(in the rows, 128 means zero)
name the system of each run:
trace 1, z705 (8 x 26):
[[185 136  95 181 112 106 176 139 101 137 153 119 131 118 190 100 105  89
  167 153 161 147 124 138 148 114]
 [100  98 110 176 106  96 172  78 162 179 118 136 173 115 180 118 113 150
  120 175 124 138 134 145 151 138]
 [ 72 127 141 120 131 102 125 117 173 135  74 145 195 126  96 151 129 170
  100 146 115 129 113  97 166 176]
 [116 152 127 111 159 119  76 180 123  95  98 139 109 127  68 129 121 140
  140 119 162 130  72  79 173 153]
 [141 117 100 148 171 139  90 143  98 129 138 109  22 135 132 109 108 142
  157 128 163 129  81 129 128 108]
 [124 100 117 135 151 153 143  75 124 153 114 102  60 156 178 134 118 161
  128 139  81 110 132 166  73 117]
 [130 144 144  63 121 145 166 104 133 114  79 129 152 154 141 145 127 128
  118 126  54  84 153 135  77 160]
 [164 167 128  54 107 114 153 178 112  98 127 136 166 123 111  90 120  82
  144 122 142  81 145 104 120 163]]
trace 2, z518 (8 x 26):
[[ 40 124 177 142 155 144  73 113 152 147 117 143 127 132 100 168 157 167
   94 104 114 123 126 130 131 131]
 [ 80 128 159  48 148 152 106 124 148 117  98 136 126 147  91 150 145 156
   99 110  86  84 147 123  87 158]
 [157 136 120  54 142 145 161 123 116 108  92 108 103 164 134 122 114 132
  134 128  78  77 145 132  68 163]
 [181 127  87 117 160 128 175 131 100 124 122  97  69 160 191 117  97 125
  168 156 121 112 132 144  97 143]
 [136 100  77 156 160 112 139 142 127 149 145 127  74 117 190 111  99 134
  169 179 183 143 102 137 151 121]
 [ 91  83  90 150 116 101 107 121 162 163 134 153 121  87 126  94 112 157
  123 172 178 148  85 119 180 117]
 [ 97  91 116 145  90 105 115  82 171 157 114 130 170 110  65 108 124 176
   79 133 124 147 112 112 161 135]
 [128 124 139 138 123 113 140  97 148 124 104  96 188 161  64 165 140 171
   82 107  87 155 158 112 134 165]]
trace 3, z636 (8 x 26):
[[ 97 134 168 193 103 146 120 108 128 146 147 165 150  91 188 157 152  93
  137 125 120 152 123 159 140  67]
 [110  96 130  73  94 153 127 131 152 140 174 179 131  76 172 118 147  89
  134 152 140 120 155 156 104  75]
 [163  91  92  51  89 127 127 145 142 124 180 128 123 101  79  73 129 116
  112 131 160 121 156 123 110 111]
 [178 134 109 144  90  95 127 138 119 120 147  95 166 131  39  87 124 131
  102  97 152 150 133  97 156 144]
 [141 177 165 199 100 109 129 133 113 111 112 129 204 128 103 153 141 105
  122  93 118 162 118 107 173 132]
 [120 164 180 138 107 160 120 136 121  99 110 175 162 101 172 181 154  75
  150 118  92 143 116 135 131  84]
 [139 102 132  65 101 183 101 126 138 104 136 169  89  88 142 139 144 100
  139 134 102 135 118 143  92  58]
 [148  64  97  89  96 147  96 105 149 131 165 119  90 108  62 101 135 153
   94 120 135 153 133 130 108  84]]
trace 4, z705 (8 x 26):
[[104 105 134  56 118 120 127 145 177 114 134 147 199 117  76 155 152 143
   94 135 132 145 174 103 136 152]
 [171 140 120 131 126 115  95 176 113  92 155 105 139 132  39 124 137 124
  120  92 170 167 125  89 162 130]
 [158 136 125 226 123 131 105 115  87 141 155 106  78 127 131 110 123 119
  141  99 148 159  91 142 143  81]
 [ 84 114 153 180 116 156 127  66 136 160 108 150 113 116 194 152 134 133
  127 136  80 127 109 167 110  85]
 [ 82 115 154  49 116 156 119 121 171 110  92 180 159 103 134 168 147 130
  117 146  83 115 135 125 109 123]
 [156 116 110  33 119 135 104 180 139  87 150 142 129 110  62 118 137 115
  125 123 157 133 139  97 127 129]
 [183 109  96 153 117 120 116 133 100 137 193  82  86 135  80  80 124 125
  120  96 173 145 144 133 122 106]
 [127 135 154 219 112 132 141  70 105 169 149  95 122 149 148 124 137 131
  108  91  99 131 147 167 106 105]]
trace 5, z539 (8 x 26):
[[138  92  85  52 138 147 137 141 141 123 129 157  71 101 181 113 111 117
  164 182 140 111 116 138 104 109]
 [182  65  58 129 134 121 145 113 135 137 159  91  80 134 128 115 109 158
  132 162 151 175 138 137 127 107]
 [157 130 114 183 158  98 148 136 105 149 179  62 127 172 107 123 129 145
  115 102 166 145 181 134 130 160]
 [123 194 155 143 150  98 155 161  90 139 130 108 148 160 140  93 118 103
  140 100 147  60 144 125 122 189]
 [126 158 124 111 109 121 158 110 112 134  64 144 119 126 166  77  89 117
  152 149  93  57  76 128 116 155]
 [123  90 102 141 128 138 139  60 147 140  65 120  97 140 143 136 104 182
  119 159  68 136  87 137 117 124]
 [ 98  99 132 142 191 142 102 111 145 130 120  95  93 171 102 193 142 193
  104 118 111 161 146 129 120 145]
 [ 97 150 151  85 188 141  77 184 114 111 152 120  84 149  85 142 145 134
  129  92 164 100 142 114 115 153]]
trace 6, z847 (8 x 26):
[[159 166 129 100  65 113 150 140 115 110  99 158 176  98 121  74 109  78
  142 132 120  89  95 107 141 134]
 [141  88 117 118  66 148 155  52 148 145 107 136 135 112 145 112 124 138
  103 144  59 127 128 156  90  91]
 [ 86  90 139 140 176 157  95  95 154 133 117 114  89 151 120 197 149 184
  107 124  99 165 138 140 112 115]
 [112 168 146 148 188 127  79 186 102 101 119 121  90 147 101 150 130 132
  152 102 167 130  91  99 159 150]
 [163 177 131 150  94 113 136 157  79 127 141 134 125 112 139  55 107  71
  157 110 158  83  99 125 135 123]
 [141 102 122 117  78 138 170  82 133 165 169 128 136 113 173  91 131 106
  114 135 109 104 174 173  79  96]
 [100  75 123  78 166 145 128 119 171 133 156 117 127 144 124 187 155 168
  102 141 120 158 194 139  99 133]
 [141 133 112 101 173 113  99 186 135  84 111 118 129 142  69 162 129 149
  137 130 163 162 115  79 169 165]]
trace 7, z928 (8 x 26):
[[145 167 167 124  70 144 128 146 103 114 156 165 162  90 143 106 147  53
  138  98 124 110 133 138 116  85]
 [131 129 143 106  74 158  96 127 115 128 155 172 102  76 132  80 135  80
  136 112 134 103 102 144 108  61]
 [112 100 140  81 116 174  70 128 130 127 171 153  63  97 106 115 151 116
  119 105 132 119 126 146  90  65]
 [130 121 151  90 144 163  88 147 112 119 192 112  85 138  87 138 163 119
  109  76 139 124 176 145  83  99]
 [180 149 143 121 125 143 134 148  87 116 193  92 116 151 108 119 150  89
  124  71 135 123 189 146  86 115]
 [203 141 126 126  96 148 162 135  91 113 171 117 122 125 161 114 133  67
  150 110 120 133 160 153  91  87]
 [158 128 132 100 102 164 137 145 119 108 161 164 117  93 192 141 141  65
  163 141 126 140 138 151 103  64]
 [104 126 150  83 118 156  96 172 137 114 177 181 123  80 151 139 158  77
  146 128 163 131 142 137 122  77]]
trace 8, z518 (8 x 26):
[[209 103  63  83 120 113 157 160 134  91 132 114 130 124 114 120 107 123
  151 163 151 170 126 101 144 132]
 [183 145  90 185 107  87 144 144 104 118 115 112 143 122 115  90  96 115
  152 138 163 152  83 100 182 139]
 [104 150 145 236 116  88 130 118 122 163 138 122 172 124 134 117 126 126
  124 118 160 145 113 127 184 134]
 [ 53 132 180 169 127 126 106 115 160 150 132 156 190 110 133 178 161 134
  102 118 127 150 146 133 156 122]
 [ 89 140 179  81 121 164  96 122 153  98  90 163 162 120 100 184 160 129
  108 108  74 130 128 120 116 118]
 [152 159 157  81 131 167 117 122 100  87  86 120  98 157 102 140 131 121
  127  87  61  93 116 125  75 128]
 [157 154 131 119 166 146 141 140  79 125 141  91  55 169 159 111 117 113
  153 103 121  80 142 151  73 141]
 [124 116 103 111 166 126 144 158 116 152 179 128  73 125 198 102 117 110
  162 156 182  99 153 153 109 127]]
trace 9, z928 (8 x 26):
[[143 156 133 216 105  87 143 112  97 164 152  90 151 142 105  76 118 122
  114  92 153 117 129 131 149 148]
 [152  96  92 150  93 124 175  61 128 166 116 112 103 128 178  80  98 141
  128 158  94 111 118 160 101 114]
 [102 108 123  73 172 159 137 125 148 119  90 150  85 135 193 171 122 144
  153 172  94 114 122 141  97 132]
 [ 99 156 142 104 197 123  99 203 127  98 125 138 121 141 122 171 135 126
  155 130 174 131 126  97 157 168]
 [155 133 104 173 118  82 127 157 122 134 165 106 161 124  74  97 123 130
  121 119 193 162 129  99 185 146]
 [155  80  94 152  67 110 169  63 156 160 134 114 168 116 120 103 121 150
   94 151 104 156 143 141 132 110]
 [ 97 118 149  83 115 149 154  85 160 131  75 152 155 130 167 163 133 141
  116 149  53 103 142 143  90 135]
 [ 91 187 171  96 164 136 102 171 113  96  74 155 127 139 125 146 127 114
  151 112 116  78  93 104 132 167]]
trace 10, z636 (8 x 26):
[[115 179 138 146 133  83 167 132 117 138  85 111 180 160 122 102 105 135
  127 124 120  79 123 109 146 207]
 [138 178 146 122 151 124 169 138 115  97  58 131 160 159 171 168 113 117
  158 141  80 107 119 115 125 174]
 [147 128 117  90 171 160 128 140 124  82  70 137  77 145 168 180 116 136
  166 153  86 138  95 121 109 127]
 [114  85  99 112 176 154  88 116 140 123 105 121  36 136 122 148 117 180
  134 148 122 144  85 125 120 114]
 [ 61  92 121 158 165 121  94  97 149 178 133 109  81 143 107 116 125 194
  100 130 146 117 116 137 135 145]
 [ 59 135 151 156 158 103 142 109 134 188 144 111 139 155 147 109 128 154
  104 118 143  72 166 147 118 180]
 [128 161 136 117 149 110 188 135 108 148 136 108 145 163 188 111 117 109
  143 131 124  65 177 148  92 181]
 [196 140  87 106 148 119 188 147 103 106 107 101 110 157 181 121  96 111
  172 159 121 116 133 125 110 158]]
trace 11, z847 (8 x 26):
[[174 155 113  92 106 126 117 185 106  89 129 158 120  94 120  92 114  76
  169 135 166 122  85 100 153 113]
 [160  92 103 137  50 133 140  85 135 149 157 144 134  81 133  76 123 106
  118 136 122 142 120 149 120  67]
 [ 93  81 147 150 124 147 110  88 165 152 166 127 145 122 120 180 167 153
   87 116 112 177 176 153 117  90]
 [101 154 167 112 173 142  83 181 133  88 125 139 147 137  93 201 160 128
  130 102 141 159 137  99 150 140]
 [175 178 132 108  98 132 115 175  96  75 104 154 133 106 108 104 118  75
  162 113 133 119  76  97 146 114]
 [172 110 115 141  57 150 142  81 117 136 138 143 113  93 154  86 120  96
  133 132  97 131 107 153 104  58]
 [ 95  77 139 145 141 163 104  92 154 152 171 129 100 122 147 175 161 149
  106 125 115 169 167 164 102  77]
 [ 95 139 155 112 186 140  71 192 131 102 157 136 115 134  92 181 158 130
  132 104 175 153 143 108 146 133]]
trace 12, z539 (8 x 26):
[[137 121 132 202  75 119 111  71 119 156 130 108 135 123  75  90 125 146
   90  92 111 144 104 132 141 100]
 [ 71 147 191 159 125 136 131  96 135 156 136 133 177 141 139 162 159 128
   95  93  96 112 176 155 107 134]
 [ 97 152 159  59 151 149 130 167 145  93  98 177 152 118 170 179 142 100
  153 147 107 109 136 120 119 140]
 [160 102  87  84 117 147 103 152 140  86 102 159  91  90 122 132 112 123
  158 168 135 164  67 102 149  88]
 [151  80 101 180 106 125  97 103 134 145 171 108 106 111  80 116 135 153
  103 116 155 191 119 132 152  79]
 [ 99 139 166 165 127 112 129 134 127 162 197 111 173 136 112 134 162 117
   97  88 160 127 200 146 126 136]
 [121 176 157  80 118 118 162 172 120 117 129 160 186 119 167 120 133  71
  147 133 134  79 158 124 118 158]
 [178 128  94 104  86 128 158 123 129  99  73 156 137  99 159 111  97 104
  162 174  99 133  73 112 142 112]]

runs to name:
trace 13 (2 x 26):
[[133 186 157 107 141 135 165 158 105 104  99 149 152 139 198 147 124  79
  168 135 102  85 135 132 107 151]
 [148 126  94  80 131 107 174 173 141 121 146 151 155 108 186 114 113  92
  164 183 171 117 150 122 141 147]]
  z705
trace 14 (2 x 26):
[[116  94 112 178 178 123 156 102 145 158 139  97 116 159 182 180 129 167
  127 157 127 168 166 153 127 139]
 [145 135 130 129 135 129 159 107 144  96  55 121 174 156 130 192 123 152
  126 145  62 159 124 109 135 156]]
  z705
trace 15 (2 x 26):
[[148 139 153  46  96 161 108 161 134  78 137 161 154 102  94 147 156  86
  127 107 111 131 144 114 108  98]
 [199 166 139 105  84 149 134 135  83  92 129 120 115 130 105  92 123  75
  141  86 100 103 117 128  94 103]]
  z518
trace 16 (2 x 26):
[[125  71  87 130 144 101 112 139 164 145 172 109 132 124  77 134 133 171
  103 146 186 183 149 111 166 133]
 [131  97 119 115 110 108 168  94 164 145 140  99 199 147  94 145 139 162
   81 131 107 149 193 130 122 159]]
  z928
trace 17 (2 x 26):
[[117  94 140 166 133 162 123  62 133 150 133 104  96 147 142 166 146 159
  102 112  76 154 151 166  86  90]
 [111  86 125 150 157 139 135 112 142 163 198 106 107 138 165 160 152 141
  116 131 147 156 197 169 102 106]]
  z636
trace 18 (2 x 26):
[[ 96 181 178 143  84 127 143 115 119 139  96 168 182 108 164 108 129  84
  134 117  96  73 108 135 125 131]
 [103 147 133 118 109 136  95 129 114 135  99 167  80  95 133  65 105 111
  146 131 133  71  52 124 130 111]]
  z928
trace 19 (2 x 26):
[[114 176 154 202 130 114 103 121 104 119  67 128 138 140 106 132 117 138
  133 105 112 129  57 103 172 145]
 [ 42 137 170 154 123 136  78  96 145 154  90 162 130 111 110 125 135 154
  103 112 109  98  79 127 143 125]]
  z539
trace 20 (2 x 26):
[[ 48 145 169 131 158 115 143 133 154 154 125 150 183 134 176 166 145 130
  122 141 131 103 169 138 134 168]
 [ 94 121 146  69 122 157 133 114 163 108  71 179 150 110 170 176 136 126
  138 162  70 121 114 129 113 119]]
  z518
trace 21 (2 x 26):
[[165  85  66 101 113 116 140 119 123 151 159 110  68 117 124  52  98 136
  134 153 162 110 119 138 112 116]
 [141 103  82 158 112  73 154 113 149 155 129  99 166 130  91  88 103 165
  107 153 164 148 126 108 175 168]]
  z636
trace 22 (2 x 26):
[[149 102 126 139 145 145 116  87 129 123 124  74 101 173  73 161 140 179
   92  94  86 158 151 134  99 127]
 [148 166 160 175 158 136 161 113  96 120 115  86 141 184 155 178 138 127
  130  94  82 131 167 145  97 150]]
  z928
trace 23 (2 x 26):
[[101  95 117  73 141 141 131 142 178 111 105 178 149  97 172 183 136 130
  147 188 123 160 128 120 142 117]
 [103 109 120  40 162 145  74 179 142 106 143 148  77 114  84 125 134 140
  131 128 168 112 119 107 123 130]]
  z636
trace 24 (2 x 26):
[[ 77 108 142  95 126 148 134  69 153 149  75 137 122 138 138 134 124 168
  101 140  60  85 123 146  88 144]
 [103 170 154 100 184 138 109 153 109 104  74 119  92 167 115 146 119 147
  140 110 104  81 101 109 111 178]]
  z928
trace 25 (2 x 26):
[[ 95 178 175 127 136 145  89 169 119  92  95 182 139 104 142 164 141  92
  158 117 124 125  81 108 156 112]
 [106 126 149  80 100 173  88 107 127 115  94 173  85  99 129 112 129 115
  129 123  83  93  76 135  97  83]]
  z636
trace 26 (2 x 26):
[[ 72 121 144  44 142 131 112 171 170 118 134 176 167 100 125 152 150 122
  123 150 154 114 151 109 137 146]
 [136 160 142  54 132 142  98 167 103  99 130 128  97 136  66  88 128 114
  126  88 136  73 121 108 100 148]]
  z636
trace 27 (2 x 26):
[[130 102 126 157 173 154  94 110 111 141 164  86  43 159 115 146 139 161
  117  98 131 146 143 152  97 103]
 [140 154 134 161 186 118 112 188  92 122 185  96  98 155 124 139 138 113
  149  98 192 138 156 126 138 144]]
  z847
trace 28 (2 x 26):
[[ 89 117 121 152 188 114  86 176 128 145 181 124  89 125 124 134 137 140
  139 128 213 146 133 122 161 135]
 [137  89  91 137 128  90 149 128 142 166 195  90 145 135 100  97 128 150
  100 134 183 144 186 133 137 152]]
  z928
trace 29 (2 x 26):
[[109 132 103 195 168  80 137 140 122 163 136 103 122 143 141 103 103 155
  140 148 186 127 113 119 177 174]
 [ 91 160 139 163 121  78 167 130 129 171 131 131 187 128 159  85 114 117
  126 140 158  78 143 129 152 184]]
  z847
trace 30 (2 x 26):
[[169 152 128 120 127 145 111 137 114  66  57 130 121 138  95 165 118 130
  144 118  82 160  69  94 141 121]
 [102 112 146 149 140 164  76 101 140 107  81 140  95 127 108 185 140 161
  121 118  84 169  78 122 136  90]]
  z636
